In the data rows, zero lies at 7.5, halfway between 7 and 8.
Some points, each followed by its number:
 7  7  4  3  9  3  9  8  8  6  8  8 10 12  7  6  7  7  7  8  6  8  8  8 0
 8  3 11 14 15 10  6  7  0  9  8  7  4  5  4  8  9  0 11  8  3  7  8  6 1
 6  8  0  0  1  0  7  6 15  2  7 11  6 15  9  4  2 15  3 10 12  8  5  7 2
 8  7  9  9  8 10  8  8  4  9  6 10 12  7  7  6  9  6  7 10  7  3  7  6 3
 4  5 13 15 13 12  1  5  0  8 10  7  4  3  3 15  9  0 14  9  4  7  6  8 4
 8  8  9  7  7  9 10  7  3 10  8  8 10  5  7  8  8  5  9  8  6  7  9  9 5
 7  7  7  4  7  8  9  9  8  7  9  8  7  7  7  8  8  9  7  7  8 11  9  9 6
 6  7  0  2  2  0  7  7 15  3  7 10  6 13  9  5  3 15  4  9 11  8  5  7 7
10  8  4  0  1  6 12  9 13  9  6 10 15  8  8  2  7 11  5  8  7  9  5  9 8
11  8  5  5  7  5 12  9  9  7  7 10  9 13  7  4  6  7  6  9  5  6  8  7 9
 6 11  5  4  5  6  7  8 15  6  7  7  7 12 13  5  4 13  6  7 12  7  4  7 10
 5  7  9 11  9  8  5  6  5  9 10  6  7  4  6 12  7  8 11  8  7 11  5 10 11
Which five points above are nearest to each new point by angle, seen from the average point of the numbered points? Their numbers follow each, nearest first.
 7  7  6  3  7  7 10  9  9  7  9  8  8  7  7  8  7  9  7  6  8 11  9 10 6 8 0 5 7
 8  7  9  6  4 13  9  8  6  7  9  5 10  9  7  6  8  5  8  6  4 10  7  9 5 6 1 4 3
 9  7  7  3  6  6 11  6 12  8  7  5 12 11  8  8  6  9  4  4  9 13  5  9 8 10 6 7 2
 9  7  6  2  4  6 12  6 13  7  7  5 13 11  9  8  6 10  3  4 10 13  5  9 8 10 2 7 6
 8  8  9  8  8 10  9  7  2 10  8  8  9  4  7  9  8  5 10  8  6  7  9  9 5 1 4 3 11
 7  9  9  4  6 10  8  6 13  7  4 11  9  8 10  4  7 11  4  9 11  8  8  2 10 8 2 7 3
 8  7  9  9  8 10  8  8  5  9  6 10 12  7  7  6  9  6  7  9  7  3  7  6 3 5 1 4 11
 7 11  6  5  6  6  7  8 15  6  7  7  7 11 12  6  5 12  6  7 11  6  5  6 10 7 2 8 9
 8  9  9  7  7 10 10  7  3 10  8  8 10  5  7  8  8  5  9  8  6  7  9  9 5 3 1 4 11
11  8  5  5  7  5 12  9  9  7  7 10  9 13  7  3  6  7  6  9  5  6  8  7 9 0 8 2 7
 8  9  9 11 10  7  9  8  1  7  8  7  4  7  7  8  7  6  7  7  7  8  9  7 1 4 5 11 3
